mep: [158 118  96 151 121 110 122]
pes: [158 132  96 151 121 110 122]
diteb: [ 52 109  77 122 140  64 135]
which: [156 119  95 150 120 111 125]
mep
which: [159 134  94 151 122 110 122]
pes
chg diteb: [ 52 109  77 121 140  64 135]
3, [122]

nuva: [148  86 126  75 125 127]
vobu: [136 129 125  96 123 129]
Tifog: [148  86 126  75 125 128]
Keto: [148  86 126  75 125 129]
chg vobu: [136 129 124  96 123 129]
2, [125]
chg Tifog: [148  85 126  75 125 128]
1, [86]
chg vobu: [136 129 125  97 123 129]
3, [96]
chg Keto: [148  86 126  75 125 130]
5, [129]

nedil: [124 144 134 123 126 168 127 119 140 130 116]
Rit: [177 143  95 117 114 141 126 164 119 135 143]
situ: [ 98  93 123 126 114 102 133  97 161 121 128]
kosu: [133 150 139 123 137 130 111 139 121 128 110]
gesi: [128 111 114 132 116 137 113 125 105 134 131]
sidab: [128 111 114 132 116 137 113 125 105 134 145]
febap: [114 105  89 124 132 143 137  97  90 128 120]
rup: [145 126  87 146 137 154 132 153 147 125 124]
vumi: [121 110 159 126 144 131 114  62 108 128 148]
which: [120 109 159 126 144 132 114  62 108 129 148]
vumi
which: [124 145 134 123 126 168 127 118 140 129 117]
nedil

Bot: [177  73 112 198  99 134]
sas: [100 113 117 121 121 138]
tise: [139  98 131 144 126 120]
litu: [123  80 134 178 117 127]
kegal: [181  79  97 200 115 216]
dabi: [107 122 114 187  93 132]
lazo: [125  98 106  87 125 132]
Kas: [ 82 167  84  67 123 166]
Pebeg: [101 136 140 132 138  47]
teme: [ 91 103 130 122 122 107]
pep: [181  79  97 131 115 216]
Bis: [100 113 117 121 121 128]
which: [124  81 133 178 118 126]
litu
chg lazo: [126  98 106  87 125 132]
0, [125]
which: [108 122 114 187  94 131]
dabi
which: [124  98 106  87 125 131]
lazo
chg Kas: [ 82 167  84  67 123 167]
5, [166]

binu: [116 118 118 120 141 117 131 143 106 145 138 124 119 126 126]
Midip: [133 132 122 123 135 139 146  57 159 155 122 135 147  95 143]
lik: [167 124 171 136 106 102 119 150 138 126 133 199 143 113  80]
kovof: [135 142 140 122 126 124 114 109 148  88 132 150 139  86 127]
Lib: [143 182 136 148 131 134 138 127 190 145 123 148 170 139 119]
vopa: [108 140 128 120 138 135 105 127 121 107 134  91 131 110 117]
Dop: [108 134  94 114 134 136 130 118 131 130 123 102 155 137 152]
chg lik: [167 124 172 136 106 102 119 150 138 126 133 199 143 113  80]
2, [171]
chg lik: [167 124 171 136 106 102 119 150 138 126 133 198 143 113  80]
11, [199]

res: [ 96 177 151 148 153 143 105 119 147 169 188 149 110 113 112 190 149 141
  81 116 159 115 132 169 161 136  93  97 143 144 194 168  99 136 159 160]
ratas: [111 148 154 169 162 128 120 131 120 142 170 126 104 177 133 137 122 153
 174  94 145 126 126 121 166 120  79  60 145 142 190 152 102  49 103 147]
paniz: [148 190 122 148 165 152 121 113  91 112 169 105  76 114 156 152 128 144
 108 110  79 127  97  93 149 135 115 172 132 144 141 115  89 112  34 103]
duf: [123 157 128 204 142 110 143 155 122 110 124  90  83 172 176 116 102 154
 156 105 136 165 134 101 146  90 122 180 145  85 120 124 105  89  59 115]
buveg: [ 96 177 151 148 153 143 105 119 147 169 188 149 110 113 112 190 149 141
 110 116  61 137 108  88 149 144 146 155 104 172 126 111 132 112  56 125]
chg ratas: [111 148 154 169 162 128 120 131 120 142 170 126 104 177 133 137 122 153
 174  94 145 126 126 121 166 120  79  60 146 142 190 152 102  49 103 147]
28, [145]
chg duf: [123 157 128 204 142 110 143 155 122 110 124  90  83 172 176 116 102 154
 156 105 136 165 134 101 146  91 122 180 145  85 120 124 105  89  59 115]
25, [90]
chg duf: [124 157 128 204 142 110 143 155 122 110 124  90  83 172 176 116 102 154
 156 105 136 165 134 101 146  90 122 180 145  85 120 124 105  89  59 115]
0, [123]
which: [ 96 178 153 148 154 142 104 118 149 170 189 151 109 114 113 191 151 143
 112 114  58 136 108  91 148 144 143 154 105 172 123 110 134 112  56 129]
buveg
which: [148 190 121 147 166 152 122 112  92 112 170 105  76 114 156 151 130 144
 107 109  78 127  97  92 150 135 114 172 133 144 140 115  89 112  34 105]
paniz

Vesi: [115  68 123 145 139 162 169 107 121 148 104 107 112 123  78 138 143 137
 152 138 114 154 174 148 153 122 157 123 152  98 120 177 137 150]
vis: [ 94  42 158 162 141 175 187 149 121 153 126 136  83  92  76 103 129 100
 132 126 123 144 142 137 141 129 158 121 134 102  96 138 122 178]
bula: [ 77  70 138 131 147 190 176 110 141 156 115 147  96  89  76 106 148 109
 126 120 148 133 159 133 151  96 156 103 127  76 101 153 133 167]
which: [ 93  42 158 160 139 175 190 149 122 153 127 137  84  92  75 103 131  97
 133 124 124 145 142 136 141 128 157 119 135 104  96 139 121 180]
vis
which: [115  68 123 145 139 162 169 107 121 149 104 108 113 123  77 139 143 137
 152 137 115 155 174 148 152 121 157 124 152  98 121 176 137 150]
Vesi
which: [ 77  70 139 131 147 190 176 110 141 156 115 147  96  89  76 107 148 109
 126 121 148 133 159 133 151  96 156 104 128  77 101 153 134 167]
bula

diti: [101 157 162 111  80 164]
fubit: [150 166 161 160 102 157]
gapi: [150 166 161 160 116 148]
repeg: [ 50 114 133  96 158 105]
dunuz: [126 117 115 146 122 131]
Nik: [ 50 114 133  87  80 175]
which: [150 165 162 160 116 148]
gapi
which: [125 118 117 148 121 132]
dunuz
chg Nik: [ 50 115 133  87  80 175]
1, [114]
chg Nik: [ 50 114 132  87  80 175]
2, [133]

Kem: [113 125 122 115 135 151 110 113 132 140 148 110 114 115 128 119 111 129
 123 131 116 128 174 141 127 126 129 138 114 148 128 109 135 118 121 132
 118 142 119 105 127 145 135 140 130 128 137 161 123 145 144 122 120 146
  91 146 148]
tonun: [120 123  82 103 125 102 129 152 123 145 132 216  89 140 118 131 116 139
 156 159 127 123 116 126 119 129 124 143 103 169 129 135 124 145 127 118
 121 135 138 147 132 126 135 148 127 125 137 100 133 125 145 135 128 160
 114 136 120]
suba: [134 133 101 119 127 127 114 152 136 120 118  84 184 137 115 129  97 133
 117 146 118 151 115 108 126 109 123 139 119 172 128 114 116 141 139 126
 124 115 129  98 126 114 125 171 131 128 138 155 137 139 139 126 141 128
 145 187 126]
nelo: [150 126 101 140 127 107 144 103 119 163 122 123  40 145 135 129 125 109
 150 138 128 113 105 126 121 123 123 124 118  91 128 135 118 122 128 133
 133 135 138 141 128 113 132  94 122 115 114 142 133 133 129 110 125 126
 111 139 138]
kegek: [153 133 115 132 120 137 115 101 131  79 138 114 118 131 118 129 169 136
 149 131 135 122 109 124 129 121 125 135 121  96 112 122 131 131 116 128
 139 107 138 113 121 129 128 180 131 138 123 129 116 117 123 128 129 149
 109 126 124]
puzog: [150 122 101 140 127 107 144 103 119 163 122 123  40 145 135 129 125 109
 150 138 128 113 105 126 121 123 130 124 118  91 128 135 118 122 128 133
 133 134 138 141 128 113 132 114 122 115 114 142 133 133 129 110 125 126
 111 139 138]
Sisad: [120 124 165  84 134 136 150 109 124 149 120 161 126 132 137 130 110 150
 137 130 139 143 140 120 133 130 137 120 141 131 120 119 126 134 138 145
 130 157 129 135 119 123 132 100 134 132 133 151 123 130 123 122 125 127
 118 163 128]
chg Sisad: [120 124 165  84 134 136 150 110 124 149 120 161 126 132 137 130 110 150
 137 130 139 143 140 120 133 130 137 120 141 131 120 119 126 134 138 145
 130 157 129 135 119 123 132 100 134 132 133 151 123 130 123 122 125 127
 118 163 128]
7, [109]
chg suba: [134 133 101 119 127 127 114 152 136 120 118  84 184 137 115 129  97 133
 117 146 118 151 115 108 126 109 123 139 119 172 128 114 116 141 139 126
 124 115 129  98 126 114 125 171 131 129 138 155 137 139 139 126 141 128
 145 187 126]
45, [128]
chg Kem: [113 125 122 115 135 151 110 113 132 140 149 110 114 115 128 119 111 129
 123 131 116 128 174 141 127 126 129 138 114 148 128 109 135 118 121 132
 118 142 119 105 127 145 135 140 130 128 137 161 123 145 144 122 120 146
  91 146 148]
10, [148]
chg Sisad: [120 124 165  84 134 136 150 109 124 149 120 161 126 132 137 130 110 150
 137 130 139 143 140 120 133 130 137 120 141 131 119 119 126 134 138 145
 130 157 129 135 119 123 132 100 134 132 133 151 123 130 123 122 125 127
 118 163 128]
30, [120]
which: [121 125 166  86 134 137 151 109 126 150 119 162 125 133 136 130 110 148
 137 131 140 144 141 121 133 130 137 119 140 132 119 121 126 135 139 144
 130 156 129 135 122 122 134 101 133 132 134 152 123 128 124 122 126 126
 117 159 127]
Sisad

kup: [157 118 106 146  93]
tesig: [128 123  94 158  96]
fune: [ 73 130 147 154 128]
sogab: [128 126 108 150  99]
lodu: [147 196 175  56 195]
chg tesig: [128 123  93 158  96]
2, [94]
chg tesig: [129 123  94 158  96]
0, [128]
which: [155 119 106 147  94]
kup
chg sogab: [128 126 109 150  99]
2, [108]
chg sogab: [128 126 107 150  99]
2, [108]

Nobo: [121  75 112 102]
das: [122 118 129 135]
koni: [126  98 122 104]
ludiz: [144 114  96 108]
veku: [146 141 149 121]
Garo: [116 124 166 126]
nuron: [145 142 119 144]
zel: [147  94 183  93]
kade: [133  67 138  85]
nav: [145 190 101 170]
lun: [124 126 152 136]
gases: [141  67 138  85]
which: [115 123 168 126]
Garo
chg gases: [141  66 138  85]
1, [67]
which: [121  76 112 102]
Nobo
chg Garo: [116 124 167 126]
2, [166]
chg kade: [134  67 138  85]
0, [133]
which: [145 115  95 109]
ludiz

duza: [139 180 124 102 164 202 151]
duri: [105 206  97 187 139  60 184]
Milas: [147  75 170 183  94 196 154]
pusev: [ 91 101 172 101  54  63 114]
which: [106 206  97 187 141  60 184]
duri
which: [147  75 170 183  94 196 153]
Milas

nela: [112 118 124 157 101 108 106 148  98 156 112]
vep: [126 131 115 123 139 131 176 134 152 123 214]
puzes: [ 89 159 179 133 143 147 119  86 107  81 130]
Risol: [173 131 198 166 113 131  67 104  99 129  42]
which: [126 132 114 126 140 132 177 136 152 120 216]
vep
which: [ 90 159 179 133 143 148 119  86 108  82 131]
puzes
which: [111 119 125 158 101 109 106 148  98 158 113]
nela

Puraz: [ 95 139 114 113 142 136 197  84  43 197 151 136 152 115]
gafi: [172 131 140 162 115 147 103 140 116 128  71  56 106  85]
Nuv: [147 141 197 176  80 155 113 166 159 139 115 150 118  80]
Mive: [144 150 150 146  99 161 126 150 112 152 101 133 117 113]
gizol: [112  84 115 123 138 114  94 152 143  79 121 117 133 123]
Sak: [134 152 116 122 156 119 119 140  83 132 142 153 168 136]
fivom: [115  92  96 109 163 136  66 101 168 109 161 121  99 125]
lag: [ 79 105 139 106 154 134 110 127 151 105 151 132 130 147]
bire: [130 144 151 123 110 116 170 144 111 164 131 127 190 119]
Difa: [139  76 127 159 121 143 110 127 169 116 152 133  78 117]
chg gizol: [112  84 115 123 138 114  94 151 143  79 121 117 133 123]
7, [152]
which: [134 152 115 121 156 120 121 141  84 133 143 152 170 135]
Sak
which: [146 149 150 144  97 162 126 149 112 153 101 134 118 114]
Mive
chg gafi: [172 131 140 162 115 147 103 141 116 128  71  56 106  85]
7, [140]

Rof: [129 119 100 167 139 136 148 124 132 134 112 105 162 125  70  57 155]
puvi: [126 106  86 190 156 117 139 118 137 132 136  97 158 112  93  57 144]
kulu: [132 133 118 164 139 135 129 115 143 127 113 124 141 121  75  57 150]
tar: [105 127  95 185 161 145 126 132 132 152 120 105 152 146  76  35 146]
Keze: [129 119 100 167 139 136 148 124 136 134 112 105 162 125  70  57 158]
Pobid: [126 106  86 190 156 117 139 118 137 132 136  97 158 123  97  50 136]
chg Pobid: [126 106  86 190 156 117 139 118 137 132 136  97 157 123  97  50 136]
12, [158]
which: [129 119 100 167 139 136 148 124 136 134 112 105 162 125  70  57 158]
Keze
chg puvi: [126 107  86 190 156 117 139 118 137 132 136  97 158 112  93  57 144]
1, [106]
which: [126 107  86 189 157 117 139 118 138 132 137  99 157 124  96  50 137]
Pobid

vak: [ 44 178  90 182 198  69  87]
lotat: [154 211 115 150 115 127  98]
dukuz: [ 73 110 161 145 150  59 128]
fos: [104  97 135  81  98 100 161]
muvu: [104  97 135  81  98 100 178]
which: [104  97 135  81  98 101 177]
muvu
chg dukuz: [ 73 110 161 145 149  59 128]
4, [150]
chg fos: [104  97 135  81  97 100 161]
4, [98]

zade: [101  96  70  95 122 209 146 144 203]
mizaf: [136 111 116 120 127 143 115 117 146]
Katu: [102 125 130 130 121 120 120 140 106]
fur: [131 126 126 127 128 130 116 126 130]
rigen: [134 105 112 118 124 148 140 115 151]
Fod: [131  94 126 127 128 130 116 126 130]
Fena: [104 126 130 130 122 121 118 139 109]
pite: [131 126 126 127 128 130 110 126 130]
Madu: [ 98 122 130 128 119 120 118 142 100]
which: [102  97  70  95 122 208 146 144 203]
zade
chg Fod: [132  94 126 127 128 130 116 126 130]
0, [131]
chg Fena: [104 126 130 130 122 121 118 138 109]
7, [139]
which: [ 98 123 130 129 119 120 117 142 100]
Madu
which: [131 125 126 126 127 130 116 127 130]
fur
chg rigen: [134 105 112 118 123 148 140 115 151]
4, [124]

zofe: [163 122 109 138  80  59 101 117 137]
sazu: [148 148 114 172 135  73  93 156 146]
reka: [182 121  83 161 138  48  83 150 141]
chg sazu: [148 148 114 172 135  73  92 156 146]
6, [93]
chg reka: [182 121  83 161 139  48  83 150 141]
4, [138]
chg zofe: [163 122 109 138  79  59 101 117 137]
4, [80]
chg zofe: [163 122 109 137  80  59 101 117 137]
3, [138]
which: [184 122  83 162 139  47  82 150 140]
reka
which: [165 122 107 139  79  59 100 117 139]
zofe

rone: [117 123 120 122 118 112]
pev: [143  98 142 145 149 143]
kono: [163  73 154 166 194  90]
bifon: [152 134 162  55  72 103]
tavo: [118 143 134 114  76 162]
chg pev: [143  98 142 146 149 143]
3, [145]
which: [117 123 120 121 118 110]
rone
which: [118 144 134 114  76 162]
tavo

Kot: [120 120 115 108 111 143 109]
tamu: [180  65 130 126 128 118 116]
gineg: [120 120 115 108 111 143 127]
daka: [129 138 100 162  98 159 141]
gagu: [120 120 115 108  98 159  60]
chg gineg: [121 120 115 108 111 143 127]
0, [120]
which: [119 120 115 108 111 143 110]
Kot
chg Kot: [120 121 115 108 111 143 109]
1, [120]
which: [121 120 115 109 111 144 126]
gineg
chg tamu: [180  65 130 126 127 118 116]
4, [128]

feme: [121 146 119 126 127 141  88 114 155  88 142 127 103 112 119 135 114 169
 140 139]
guda: [172 170 120 112 143 116 117 145 128 127 108 136 101 123 152 125 128 100
 128  57]
bifis: [172 170 120 112 143 116 117 145 128 127 108 136 101 123 152 125 128 100
 166 167]
bok: [ 81 152 152 173  74 176  66 156  86 104 129 135 108 115  65  74 129 154
 121 144]
geba: [111 131 143 142 144 154  83 163  94 132 119 144 140 115 124 130 123 132
 109 129]
which: [172 169 119 113 143 115 117 145 129 127 109 135 100 123 152 124 127 102
 166 167]
bifis
which: [119 142 121 126 126 140  88 114 152  87 142 127 103 111 118 132 114 168
 139 137]
feme

fut: [118 105 148 127 147 103 118 128 152 105]
figig: [119 166  94 113 168 121 121 127  94 145]
Burev: [137 135 170 157 127 139 129 150 201 160]
Rogu: [137 152 146 136 115 158 158 100 120 157]
gesop: [115 151 134 121 126 106 105 146 120 135]
which: [137 136 170 158 126 139 129 151 200 160]
Burev
chg gesop: [116 151 134 121 126 106 105 146 120 135]
0, [115]

puno: [ 91 173  83 176]
kero: [175 115 171 106]
daki: [156  95 157  94]
buped: [103 106 109 112]
lir: [185 107 181 100]
kip: [104  94 128 102]
Vap: [ 99 201  81 204]
tezup: [173 108 184 116]
chg puno: [ 91 173  83 175]
3, [176]
which: [ 99 201  81 204]
Vap
which: [156  95 157  95]
daki
chg daki: [155  95 157  94]
0, [156]
chg Vap: [ 99 201  81 203]
3, [204]

